Each named turn below is shown by a few rows before and after it. Which turns, in which order, take the first row of each later pair to the second? The first pair is answered.
B:
[-17 -18  -6  21   9 -14   6  23  -1   3  13  -9  12  13  18  48 -16  16
  -9 -48] |-> [  7   9  23   5 -49  -8  12 -22   4  -9 -26 -19  13 -19  26  -6   0   9
  15 -40]
[  6  -9  -9   1  20 -14 -14   4  18 -17   9  24  -6  -1 -35  30 -26  -6
 -10  35] |-> [  0   5   5 -19  -4 -20  -3 -23   8 -42 -16  19  -3 -16 -41   3 -25   5
   3  21]
[  2   9 -14  -8   2   5  -1 -17   5   0  -5   6  -3 -13 -14 -15   4  -4
   1  19] |-> [ -5   1 -22  -2  19   1  -1  -4   5   3   7  10  -6  -4 -19   3   0  -6
  -9  15]
N:
[-12  -3  73   8  -9   2   2  39 -13  -6  -8   6  32   2 -15  -4   2   5
   0 -59] |-> [  5  -6  84   6 -18  19  -5  28 -15  -3   2   2  28   9   3 -26   8  -7
  14 -35]
[-28  10 -40   9   4  -5  16 -29   4   1 -23   7 -11 -23 -29   4   5  20
   0  17] |-> [-36   4 -31  13   5 -18  20 -12  -3  -3 -23   5  -2 -15 -25  22  -5  31
  -8 -12]
[ -7  -8  -7   6   8  -5   4 -20 -26 -39  15  -7  -6  14  11  -6   1  11
  13  -3] |-> [ -7  -6  -8   5   8  -1   3 -24 -25 -40  12  -8  -8  10  10  -9   1   7
  13   3]
[-14  -4  -7 -13  11  -7  -9  -1 -28 -18  23   8   2  14 -12 -23  -6   1
  14  17] |-> [-18  -3 -13 -12  11  -8  -7  -2 -26 -19  20  11   1  12 -16 -21  -6   0
  11  17]
R:
[  7   7  24 -29  -3  10 -26  -9 -10 -19   8   8   3  10 -11 -30  11 -11
  11  14] |-> [ 16  12  25 -25 -11  10 -24  -9   4  -7  -7   4   4  -6 -15 -32  10 -12
   7  16]
[ -3   2 -19  18  -5  -4  21 -57   2 -28 -17 -24 -22 -17  19  -2  30   0
  11  -1] |-> [  6   9 -21  24 -12  -6  24 -46  19  -9 -25 -26 -19 -28  18   5  29  -2
   4  -3]
[-39  21 -11  -5   5 -10  -1  14 -20  12  16  -9   5   8 -34 -30  -8   9
   6  -7] |-> [-32  28 -15  -5   0 -11  -2   9 -13  19   7 -11   2   0 -38 -31  -5   7
   5  -6]
G:
[-15 -15 -32 -32  23  15 -16 -17   9  27  16  13 -14  -5 -33  13  14 -44
 -25  40] |-> [  3 -15 -37  -3   1  11  -9 -26  22  35  12  -4 -22  -8   1  33  22 -56
 -25  29]
[-50  10 -36 -26  42 -12  15 -10 -13 -11 -17  19  -2   6 -40  -7  17  12
   0   3] |-> [-34  13 -48  -8  48  -8  11  10  12  23 -14  20  -5  -3 -40   9  16  -3
 -14  22]
[ -9  -9 -16  13  11  -7  -5  17  17   8  24   9  -2  -3   7  21  -9   0
 -10   9] |-> [ -6 -10 -15  22  -1 -12   2   7  15  -3  22   1  -5  -1  20  27  -6   2
  -5  -5]
[-45   6  18  -4  26  -9   6  -8 -33 -26 -19  -1  24  13 -12  18  -7  22
  -9 -56] |-> [-41   7  11 -17  48  -1  -4  13 -23  -1 -15  16  29   9 -39  14 -15  17
 -22 -30]
L:
[  1  12   5 -19 -26   0  -7 -40 -12 -42 -31  -8  21  -5  -7 -37  11   5
  14   6] |-> [ -5   7  -1 -16 -23  -2  -6 -43 -19 -52 -25  -7  16   2  -4 -29   7   7
  15  -3]
[ 14   9  41 -12 -31  -6  -6  44  -8  28 -10  13  32 -13  -7  -9   1   4
  -7 -21] |-> [  2  11  34 -16 -30 -11   0  38  -6  20 -21  14  32 -20 -22  -8  -3  15
  -9 -26]
[-12   1   0  10   6   2   5 -22  -9  -8   6 -10  -8   8  -2  -1   2  11
   1  12] |-> [ -8   0   3  12   3   5   1 -19  -9  -7  10  -8 -11  15   6  -3   3   7
   3  15]

Between the rows of a pair lie two turns.
[ 19  10  59 -17 -49   6   6   3  -5   0 -17 -15   7 -20  42 -37   1 -10
  24 -24] |-> [ 16 -15  14  16  18  11 -11  62  22  51  26  -3  -1   3  35  25 -14 -29
 -13   8] => L B
[-13 -24   7   2  37  -2  -8  29  -6  21  38   1  -6   6 -18  12  -3 -16
   5  18] |-> [ -6 -23   1  10  37  -1  -8  19   1  23  36  -3 -13   2 -13  15   3 -23
   5  30] => R G
[-22  -4 -27   9  41 -11   6 -11 -18 -31  -8   0 -13   3 -13  39   7  25
   8   8] |-> [-17 -13   3  13  29 -12   3   4 -33 -35  10  -4  -5  21  19  41   0  26
  14 -13] => N N
[  2   0  17 -19  14  15 -18  22   4  40  -2  13   8  -9  -7 -13 -10  -4
  -7  40] |-> [-17   5  -1 -26  21   2 -11  14   5  27 -14  17   9 -17 -31  -3 -11   8
 -14  29] => N L
[  6  10   9  11 -24  -3  10 -10  10   6 -39   2  14 -40   1  -1 -17   9
   9   4] |-> [  5  -6  -6  38  -8  -9  10   2  12   8 -16  -7   6 -18  27  39 -18   6
   2  -9] => B G
[ 24   8  44 -13  -6  11 -18  50   6  44  -5  26  28   0 -13 -33  -7  -9
   4  22] |-> [ 44  13  27  14 -22  13 -14  33  26  58 -13  13  12 -12   7 -18   6 -25
   1  29] => G N
[  6   8  15  10  25  -3   4 -23  -8  28 -27   7 -17 -15 -10 -12   6 -18
  -3  28] |-> [-11   5  10  12  32 -18  11  -9  -9  25 -34   9  -9 -15 -24  11  -2  -2
 -14  -4] => N N
[-10 -15   1  -1  26 -17   5  48  19  49  -3  -3  33 -17  20  44 -12  17
 -21 -10] |-> [-20 -30   5   4  23 -17  12  21  -8   5  19 -16  24  15  53  51  -5  27
  -2 -31] => G R
[-15  30 -27  27  -3 -17  16 -35 -29  -1   9 -27 -57  27  44  34   3  -5
  -9   2] |-> [-31  25 -12  16   3 -27  17 -26 -46 -15  12 -21 -45  37  41  35  -3   9
  -7 -21] => L B
[  1  21 -23  12  -8   0  -1   4  26   8 -32  -7   4 -14  -5  28   3   5
 -24 -22] |-> [ 12  21 -20  19 -16   9  -5  -6  29  10 -30 -16  -1 -12  12  23  10  -6
 -16 -15] => G B
[ 26   7  -2  19   0  21  -4 -21  14   8  29   5 -13 -14   4  -4  -3 -26
   3  45] |-> [ 20  12 -17  30  -6   8   9 -36  23  -4  14  -3 -20 -24   1  15  -3 -20
   0  26] => N G
[ -2 -14  28 -16   3   3 -11  56 -12  33  40   4  27  15  39  -6 -40  -6
  -7   6] |-> [ -4 -18  15 -22  20   8 -12  50 -16  25  47   6  18  21  32 -15 -35  -9
  -3  27] => R G
